One vector is turned by the same rotation once a step. Each row is the vector after some number of steps, and that number follows the row.
The counts run from 0 to 555.
[ 97 146 129 123 148 122 144 103 146 137 138 116 142 161 150 147 113 117
 106 140 104 113 104  98 118 114 171 114  82  69 107 120 136 145 110 150
 107 123 167 160 106 144 160 166 133 100 127 178 170 148 192 123 156 132
  73 104 113  99 128  93 141 102 147 118 125 167 142 104 140 105 112 100]	177
[ 94 147  93 113 173 126 193 114 164 141  92 128 135 142  99 125 119  94
  81 171 117 153 117 136 132 108 172 136 117  84 151 104 136 148 153 117
  95 112 150 152  53 150 136 140 126  99 154 162 148 162 149 121 138 154
 110 154 138 124  92 111 162 135 124  87 124 126 129 126 122 142 145  99]	525
[ 92 144 116 120 100 152 162  87 146 151 121 122 130 123 114 109 147 113
  96 149 102 135  61 125 110  86 157 155 104 102 159  92 138 150 175 142
 119 115 125 102  81 125 146 162 132  92 114 162 152 155 140 157 120 151
  77 112 110 123  81 118 150 101 129  96 163 171 114 110 129 125 121 106]	312
[ 97 117 124  99 157 118 133 134 127 145 100 123 154 147 132 165 170 137
 131  86 105 148 125 108 122 120 218 144 126 102 131 169 149  84  91  71
  98 129 132 104 121 149 106 109 151 153 115 121  94 122 143 136 140 150
 119 138 151 144  78 102 148 164 118 108 167 129 128 125 126 169 114 105]	480
[ 95 118 119 106 110 144 123 106 141 114 149 128 138 170 140 143 182 134
 153 123  97 124 102 100 124  82 184 161  74  88 156 158 152 111 133 118
 122 124 144  86 130 175 146 151 131 145 140 160 139 128 140 159 113 168
  95 126  89 140 115  99 140 129 148 137 184 146 147  89 124 143 127 117]	544
[108 146 156 120 206 173 165 118 142 133  58 120 161 157 149 153 169 102
 134 115 107 122 161 149 125 140 184 138 143 148 123 147 112 112 112 113
  94 142 136 126 120  95  96 120 115 155 128 153 143 133 131 116 160 126
  87 105 157 128 151 100 119 140  88 105 142 122 130 151 117 149 114 129]	117
[109 144 116 104 106 135 143  95 151 137 141 134 132 165 143 156 106 120
 123 152 119  92  88 110 139 118 170 110  91  81 124 129 131 181 133 141
 105 122 159 142 117 155 142 182 150 119 111 159 173 154 177 161 164 129
  96  91 133 117 123 102 138 101 132 108 137 171 123  78 135  96 115  74]	176
[ 88 146 133 119 160 130 150  90 140 122 142 125 119 163 153 162 132 114
 148 120  87 100  91  89 134 112 160 130  90  63 126 166 129 152 125 146
 120 109 171 159 136 139 172 167 147 152 154 156 161 130 160 135 149 137
  97  93 120 110 115  97 108 100 159 148 131 165 142  99 154 138 114 126]	463
[117 133 134 100 135 149 115 128 125 120 105 120 158 175 137 188 180 139
 147  84  97 142 137 114 134 123 187 152 122  98 147 202 129 100 102  85
 111 131 138  87 140 132 109 107 156 163 133 128  98 106 113 143 118 146
  97 127 155 126  76 107 127 152 117 145 174 129 132 131 116 164 100 134]	140
[116 157 131 106 190 163 144 137 148 147  88  96 124 190 126 146 165 127
 123 107 115 160 160 145 128 116 190 147 132 111 127 150 111 105 126 101
 107 135 124 117  90 150 102 111 152 157 155 135 104 120 126 109 132 134
  96 157 133 102  87 105 147 160 136 119 160  86 135 147 110 176 122 123]	266
[100 113 117 109 151 159 170  98 144 111 124 154 103 141 144 138 163 116
 177 137 135  94 105 121 143 101 192 143 122 106 157 148 129 168 152 119
  77 113 126  98 106 163 137 162 118 167 124 126 162 146 141 182 152 144
 153 107 129 164 115 100 123 137 134 103 174 145 101  92 135 138 144  97]	333
[ 95 148 155 130 185 157 164  86 114 100 117 139 138 163 169 110 164  99
 173 140  96 112 139 118 100  99 123 133 115 107 137 151  91 152 135 136
 118 109 127 120 113 120 175 155 106 150 163 146 160 135 148 127 125 133
 101  72 115 152 111  89  94 127 144 135 157 162 111 153 152 110 110 139]	126
[107 140 119  91 130 179 166 109 168 139  70 112 115 141 116 159 153 126
 110 115 118 135  83 156 155 119 190 174 142 118 158 136 131 148 158 103
  95 126 139 112 112 116  91 119 161 146 110 137 125 138  95 161 151 136
 106 128 165 117  95 128 143 125  94  88 172 108 120  98  93 170 138 123]	321
[ 96 126 124 125 188 144 189  95 144 124 117 141 137 140 159  86 122  87
 131 162 121 121 133 126 104 102 164 125 120 104 119 122 102 154 147 120
  87 108 135 129  64 156 154 172 110 124 136 137 166 150 180 116 174 133
 117 111 125 148 103  80 145 129 146  81 139 118 118 132 140 108 131  87]	388
[ 91 130 130 109 159 132 155  85 161 116 138 133 146 156 157 149 137 108
 152 132  88 100 102  84 122  95 164 141  81  76 134 177 145 128 131 133
 125 112 181 148 145 144 170 167 137 146 146 169 163 127 161 126 137 140
  95  97 118 120 135  89 111 122 140 130 140 149 163  83 152 121 116 119]	124
[ 83 167 120 123 200 134 179 106 113 112 104 115 120 161 143 122 148 103
 125 140  98 144 140 128 116 120 128 109 120  84 129 148  86 154 138 125
 103  97 122 141  56 142 162 139 129 127 188 131 124 144 147 114 123 142
 120 115 130 130  62 101 122 144 155 130 139 142 116 169 151 146 119 143]	263
[123 171 149 116 149 196 135  92 159 155 128 121  98 178 131 135 160 131
 144 112 119 100 111 144 134 102 173 162 126 151 143 115 111 165 151 157
 129 143 119 105 110 133 139 171 152 153 133 158 148 138 141 154 130 127
  93  77 104  83  98 115 141 106 151 135 182 152  70 110 121 141 119 111]	256
[117 141 158 107 139 153 101 122 132 156 150 124 183 162 138 118 180 147
 140 108  95 121 144 119  71  91 177 143 113 141 137 126 127 102 106 116
 129 147 105  78 135 142 147 146 124 130 107 158 131 118 170 133 113 149
  78  87 103 126 104  88 142 131 135 125 192 166 100 148 127 105  91 115]	489
[104 106 105  66 135 127 160 117 135 116 104 131 158 111 126 124 141 109
 104 158 132 136 114 139  96 117 141 102 131  85 160 146 103 164 155  72
  81 117 101  98  77 132 127 122 135 118 130  79 111 137 130 142 151 149
 126 139 163 150  58  86 131 139 108  77 160 133 134 134 126 122 129 110]	292
[ 94 112 135  94 164 123 121 113 103 110 138 126 131 160 160 191 148 119
 165 126 133  79 131 109 119 150 156  73 103  62 116 158 117 169 103 127
  73 118 131 128 113 121 129 145 130 163 156 118 156 130 173 152 155 143
 124 118 124 109 123  76 101 106 150 142 137 171 124 130 144 116 109 128]	358
[ 83 143 121  96 220 134 167  94 163 157 132 133 120 139 102 108 139 105
 123 150 110 101 101 121 101  90 151 136 117 108 153 121 145 176 161 128
 113 122 115 149  87 146 174 164 136 143 167 147 166 150 152 131 134 145
 106 108  96 115 131  78 121 113 156 111 155 133 103 132 149 141 155 137]	336
[110 171 104 144 126 139 170 109 121 139  91 131 142 157 126 119 150 124
 106 122  96 175 115 119 128 107 173 162 122  98 157 136 109 116 131 112
 125 107 132 105  77 152 147 143 136  97 129 146 111 151 140 148  98 155
 103 122 140 146  21 141 162 152 121 121 158 164  85 141 129 145 101 113]	57
[118 140 152 112 189 178 150 107 153 122 113 130 129 188 172 159 131  99
 172 137 132  75 156 137 145 128 180 112 121 113 104 159  94 170 125 140
  90 127 146 134 119 131 124 159 134 180 146 138 171 140 160 128 183 110
 109 103 138 108 148  75 105 121 130 126 135 117 128 112 127 116 121 105]	253
[158 147  91  83 128 142 138 129 175 137 107 143 151 172 102 154 130 124
 125 138 133 120 137 130 155 119 190 141 131 103 168 177 121 141 139  88
 117 132 149 105 115 168 111 146 176 141 124 132 115 143 123 161 132 132
 111 133 167 136  71 126 148 165 110 108 160 111 109  87 103 139 121  83]	269
[116  86 117  70 118 148 127  92 167 149 139 152 151 115 126 146 134 112
 150 144 128  74  99 114 102 100 171 131 104 116 163 138 148 167 162 121
  97 140 123 109 127 128 119 174 130 153 103 124 156 141 150 164 160 143
 106  99 124 119 132  78 124 106 110  89 165 151 116  87 121 104 125  88]	228
[ 98 145 143 108 181 157 145 122 113  97 134 120 118 170 148 129 195 141
 152 139 118 107 132 135  95 122 147 101 132 115 129 111  91 182 114 120
  74 128  87  95 101 138 154 121 121 150 158 121 153 133 152 158 130 141
 122  92 111 138 120  84 112 124 143 130 171 155  79 178 130 123 131 154]	413
[144 160 133  96 181 135 105 134 152 181 101 130 172 172  85 192 161 139
 113 100 122 122 159 132 120 144 201 127 118 131 156 142 158 115  78 105
 113 154 125 116 120 122 101 120 140 149 135 174 127 137 145 145 110 149
  86 123 129  90 112 110 148 140 104 134 161 158  85 147 110 148 101 117]	351
[131 181 159 119 146 164 137  95 121 129 103 130 160 171 155 147 143 123
 128 114  96 104 133 136 117 142 135 122 128 130 129 144  88 176 108 145
 117 131 135 131 134  92 146 153 143 130 127 150 152 140 164 151 145 114
  75  47 156 127 101 116 115 109 108 142 148 192  79 140 145  93  80 124]	381
[115 118 109  77 221 114 155 125 145 134  94 125 175 142 114 157 138  92
 119 147 117 120 167 124  98 125 162 100 125  90 149 178 130 120 125  77
  93 126 132 139  93 128 112 115 130 156 171 122 115 123 131 102 135 147
 116 150 162 126 100  70 114 153 106 110 123 114 153 155 120 142 128 127]	347
[111 164 123 125 147 178 167 117 116  92  73  94 122 194 165 178 170 109
 121 141 119 153 143 157 155 148 161 125 115  82 122 139  93 136 124 125
  85 113 145 119  82 117  95 111 126 144 175 142 144 142 123 131 137 145
 105 148 152 116  96 122 128 135 111 137 135 127 144 155 100 151 103 142]	318
[ 89 131 123 107 140 137 153  74 161 140 135 141 128 130 131 141 124 109
 146 118  87  98  64  95 131  89 161 161  97  95 150 170 146 157 147 136
 124 123 163 144 141 135 173 170 143 144 127 161 154 133 141 162 141 141
  93  81 125 131 123 105 114 108 134 118 150 161 125  73 153 126 121 108]	123
[117 176 123  99 113 166 119 111 141 119 123 116 111 193 116 162 189 147
 132 124 106 141 112 133 140 107 149 146 102  88 173 140 121 153 141 135
 121 128 121  90 112 140 140 126 154 135 169 145 130 139 108 170  76 149
  94 126 103 100  75 123 131 130 139 161 182 154 107 140 108 155 111 143]	2
[ 88  97 135  77 153 167 163  82 150 110 119 120 128 125 152 130 139  91
 144 163 141  97 114 135 107 105 123 113 113  85 145 135 102 181 191 132
  88 121 117 127  90 106 128 158 127 152 167 106 152 134 136 124 174 139
 107 124 132 105 125  68 105  97 136  88 148 123 154 119 127 115 131 127]	442
[129 154 150 121 186 194 161 107 163 142  65 142 152 149 145 142 171 105
 143 116 119 113 137 159 120 122 181 148 154 166 139 136 112 141 129 105
 104 134 117 112 126  97 105 136 119 165 115 142 153 142 117 140 156 119
  99  80 162 141 131 104 121 138  87 107 169 134  87 141 110 131 113 119]	118
[ 98 138 152 130 154 173 137 109 127 105 112 112 133 185 177 169 209 129
 171  91  90 123 115 112 147 112 204 158 110 112 115 169 129 105  97 116
 100 124 153  97 165 139 125 122 131 175 125 153 142 117 134 150 145 137
  96 102 126 133 142 106 117 133 128 139 170 137 136 116 127 152 113 136]	330
